In the rows, 128 means zero.
One turn moves each row of this set onto another row. After a few examples, where does it send each row asked below?
k_629: [150 124 105 133 143  57 140 153 107 120 114 107 135 103 106 131 144 140
 155 115  78 123 146  75 140 132  87 106 120 130 114 103 151 136  93  94
 131 142 170 146 133 133  81 128 124 113 133 108 130 126 156 120 143 124
 121 166]
k_688: [127 121 121 112 149 103  94 100 122 148 152  61 142 154 118 104 127 142
 128 116  97 131 137  86 147 131 119 133  79 125  95 140 119  95 127 155
 123 137 149 129 111 114 144 113 128 111 121 124 149 137 176 150 139 114
 173 131]
k_149: [ 98 126 152 103 178  72 106 132  88  82 118 151 169 157  96 133 126 152
 150 147 127 134 126 123 125 154 138  98 136 159 148 134 174 138 135 129
 139 153 141 160 131 134 110 128 136 133  89 132 152 125 143 106 122 113
 112 120]
k_923: [148 152 120 130 149  76 125 138 116 108 110 104 137 111 111 134 147 150
 136 130  86 130 129  69 148 142  91 117 110 138 106 112 132 128  94  93
 126 141 169 156 134 116  64 117 128 103 125 137 115 130 144 127 156 142
 126 170]
k_490: [152 111 137 126 173  87  79 107 122 100 124 145 118 127 117 159 106 165
 117 124 150  93 158 125 144 134 148 134 107 102  89 104 125  85 172 112
 141 123 165 121 145 144 133 144 142 114 141 139 151 105 156 154 134 147
 149 118]
k_424: [120 130 116 166 127 166 166 139 130 142  99 139 112 135 111 163 138 129
 104 131 142 130 131 139 115 113 111 171 162 109 106  95 125 154 164 145
 122 115 147 141 113 140 146 120 145 157 132 137 114 148 157 112 120 158
 153  93]
k_955: [121 122 127 119 136 106  85 111 122 169 133  70 142 163 124 116 138 149
 140 105 100 125 135 113 148 126 111 130  77 136  98 120 125 113 127 175
 126 126 144 139 106 105 155 131 134 120 129 119 143 152 172 144 136 100
 171 106]
k_525: [110 129 149 135 136 168 113 132 147 171 127 149 149 126 111 150 181 104
 128 112 135 111 138 106  98 104  76 113 145 153 129 135 114 134 141 182
 139 152 148  89 127 108 121 114 160 154 157 121 140 120 156 105 141 133
 133 126]
k_321: [118 165 109 119 149 186 116 125 137 152 129 132 132 124 121 107 119 110
 126 160 142 150 131 123 112 146 125 109 153 135 143  90 151 147 144 112
 135 110 103 117 136 140 141 148 174 152 123 128 102 126 102 138  99 120
 113 119]
k_806: [116 109 126 108 136  89 101 126 114 152 134  64 131 142 123 110 120 143
 143  99  81 135 161  91 134 116 123 124  91 124  94 136 123 107 117 158
 143 133 148 126 114 123 153 112 116 120 120  99 156 132 169 154 132 109
 153 111]
k_375: [118 161 100 116 160 180 108 132 142 151 138 138 119 125 121 123 139 116
 125 174 145 164 134 122 121 142 121 117 156 144 143  90 141 138 150 122
 142  98 111 119 140 128 136 151 163 147 118 137 104 122  95 131 104 129
 106 125]
k_351: [151 112 137 127 178  97  95 128 121  98 131 149 106 118 121 144  90 156
 135 109 167 110 165 137 151 116 143 128  94 120  90  93 132 102 169 104
 144 112 161 131 130 164 128 149 131 128 129 133 158  90 152 128 136 139
 145 114]
k_774: [142 120 131 114 166 105  83 125 105 113 122 155 119 123 127 156  99 153
 113 132 140  90 162 147 157 110 139 127 108 103  85  85 129  96 163 108
 149  92 149 125 130 159 131 153 151 126 139 148 142 100 155 135 137 154
 139 107]
k_541: [ 95 142 155 158 127 160 112 128 158 167 137 144 148 122 127 147 181 105
 126 120 133 118 135 113 112 118  79 108 158 137 125 141 120 128 131 172
 140 151 153  95 124 106 126 117 160 154 168 128 148 127 160 109 149 138
 138 130]
k_203: [137 145 128 129 138  82 146 136  98 111  99 105 112  99 126 124 141 143
 150 134  94 123 131  76 166 124  91 110 118 136  99 109 153 136  97 101
 127 153 172 143 112 128  60 111 133 113 133 119 121 125 159 120 145 135
 139 164]
k_143: [121 130 111 175 115 171 159 134 135 147 106 128 102 137 118 179 147 134
 103 141 142 135 132 139 125 122 126 151 162 115 118  94 131 137 160 141
 130 114 138 142 119 127 152 121 143 158 138 150 120 154 165 123 133 153
 149  97]
k_106: [ 98 124 140 112 181  55 106 116  86  90 132 149 161 159  93 149 122 156
 126 148 130 139 123 124 117 161 150 108 137 145 143 140 164 143 146 119
 133 135 133 154 134 130 102 117 116 127 107 149 135 122 124 133 132 117
 128 134]
k_371: [106 126 160 114 175  59 105 119  82  96 129 142 167 172  91 126 123 131
 129 160 130 122 125 119 121 149 138  99 161 164 152 126 173 137 131 125
 129 115 117 159 125 127 116 128 135 134 103 138 131 125 133 116 113 126
 117 134]
k_156: [ 90  97 136 114 173  48 113 136  76  99 132 140 151 155 100 139 108 137
 143 133 117 132 139 118 124 147 141  93 146 145 135 139 170 139 143 121
 141 138 135 147 144 139 115 131 120 125  91 114 131 120 113 124 118 125
 111 129]
k_187: [149 157 137 142 142  65 137 137 107 126 115 106 127  90 117 142 146 127
 151 128 110 118 127  72 156 128  80 110 123 151 103  98 129 141  89 110
 122 141 166 155 120 112  85 130 138 109 146 120 107 121 150 122 161 137
 131 175]
k_795: [121 134 118 170 104 170 159 132 137 143  98 129 109 135 112 164 137 133
 111 141 137 131 133 136 118 108 113 154 163 103  95  89 131 159 158 141
 124 125 133 143 125 140 143 130 156 159 124 144 124 148 160 116 132 152
 150  94]
k_696: [100 130 149 147 124 163 115 120 150 166 129 152 144 120 122 146 181  99
 138 114 136 106 132 111  96 114  78 118 142 144 121 142 121 138 129 183
 136 147 137 103 127 106 114 122 156 164 144 123 150 123 156  96 154 123
 132 124]
k_286: [148  86 130 121 161  92  97 125 105  96 119 149 109 125 118 151 103 146
 129 118 129  97 178 127 141 118 140 123 112 105  93 100 131  84 162 104
 140 112 162 129 152 168 141 151 125 117 136 112 139 107 158 146 135 122
 139 102]
k_825: [157 136 116 150 143 142 157 132 153 143 131 135 170 135 148 136 141 113
 114 146 156 125 110 104 125 134  83 121 148 159 155  68 125 113 128 141
 120 128 109  99  90 151  98 131 128 148 118  75 126 122 138 102 139 157
 115 150]
k_780: [149 143 122 156 139 138 145 120 152 142 134 138 160 119 142 132 138 111
 128 136 152 121 110 110 115 137  84 123 149 161 159  66 123  97 134 133
 118 135  90 113  98 146  93 140 132 152 121  76 135 116 133  97 143 157
 116 148]
k_124: [147 149 118 159 145 134 139 126 151 133 146 143 172 135 146 134 148 111
 124 151 140 140 111 111 126 143  69 133 162 157 152  71 119 104 132 137
 110 128 105 104  99 145 103 139 132 146 120  84 142 123 139  94 138 162
 117 154]
k_255: [115 158 111 116 163 184 115 145 148 154 127 138 137 122 118 112 133 116
 117 167 141 155 133 117 111 148 125 113 149 131 142  98 154 148 140 131
 133 106 124 124 133 140 140 149 175 148 121 123  89 116 101 133  99 126
 108 122]
k_318: [126 123 137 126 140 113  96 105 114 149 127  52 124 154 115 105 127 146
 142 107 100 136 151  87 143 130 121 122  68 142 104 128 145 101 132 167
 124 137 145 123 121 123 150 126 127 123 126 124 142 127 172 138 104 104
 171 112]

k_424 moves to k_525
k_688 moves to k_923
Now find these:
k_955 moves to k_187
k_375 moves to k_143
k_629 moves to k_156
k_780 moves to k_321
k_149 moves to k_351

One turn moves each row of this set onto another row. After a few examples, where does it send each row asked below?
k_57: [146 120 131 167 115 107 110 115 100  57 150 128 131 136  79]
k_61: [152 140 120 122 127 114 137 147 114 124 100 149 149 170 108]
k_573: [ 91 125 138 146 123 135 149 121  94  99 135  90 151 120 133]
k_323: [129 131 124 115 155 172 139  95 130  85 141 140  94 158 103]
k_251: [167 112 126 160 168 169 151 117 104 110 125 150  98 131 117]
k_154: [101 139 153 148  97 133 138  89 130 104 159 131 102 133  76]
k_750: [ 94 120 143 129 127 134 145 151 130  87 122  87 140 150 115]
k_666: [167 111 133 155 151 127 154 103 122 140 121  89 141 126  67]
k_67: [153  95  87 187 127 135 148 130  97 116 118 145 132 119  84]
k_733: [130 144 148 129 153 159  96 108 114 123 124 124 101 102  98]
k_416: [139 133 142 136 133 148 176  95 139  74  94 129 161 142 103]
k_902: [159 112 132 150 159 115 146 161 134 136 121 101 130 129  72]
k_268: [119 140  90 151 143 137 160 149  82 131 135 150 135 120 116]
k_946: [125 117 124 133 174 107 146 120 125  72 138 163 114  98 101]
k_944: [117 109 128 132  97 132 167  93 145 128 156 104 141 141 106]
k_309: [130 152 151 138 165 140 110 141 146 109 108 123  98 123 116]
k_76: [139  89 139 100 127 138 136 118 135 100 145 139 134 111  52]
k_463: [147 145 125 158  84 145 110 125 120 119 149 149 127 116  70]
k_909: [149 135 107 117 149 113 143 102  86 115 116 155 142 167 108]
k_304: [133 131 143 151 131 157 164 157  99  85 119 124 160 102  64]
k_543: [136 144 143 134 120 120 147 109 135 127 116 163 151  90 127]
k_711: [139 112 132 145 109  91 105 139 141  77 139 132 124 147  92]
k_208: [155 123 114 197 163 142 166 123 127  81 135 109 116 125  89]
k_6: [126 117 164 143 147 163 182 101 122 111 155 107 104 143 108]
k_835: [ 96 134  99 153  88 128 141 111  98 120 122 153 138 136  86]

k_463 moves to k_268
k_573 moves to k_57
Now find these:
k_416 moves to k_76
k_711 moves to k_61
k_154 moves to k_835

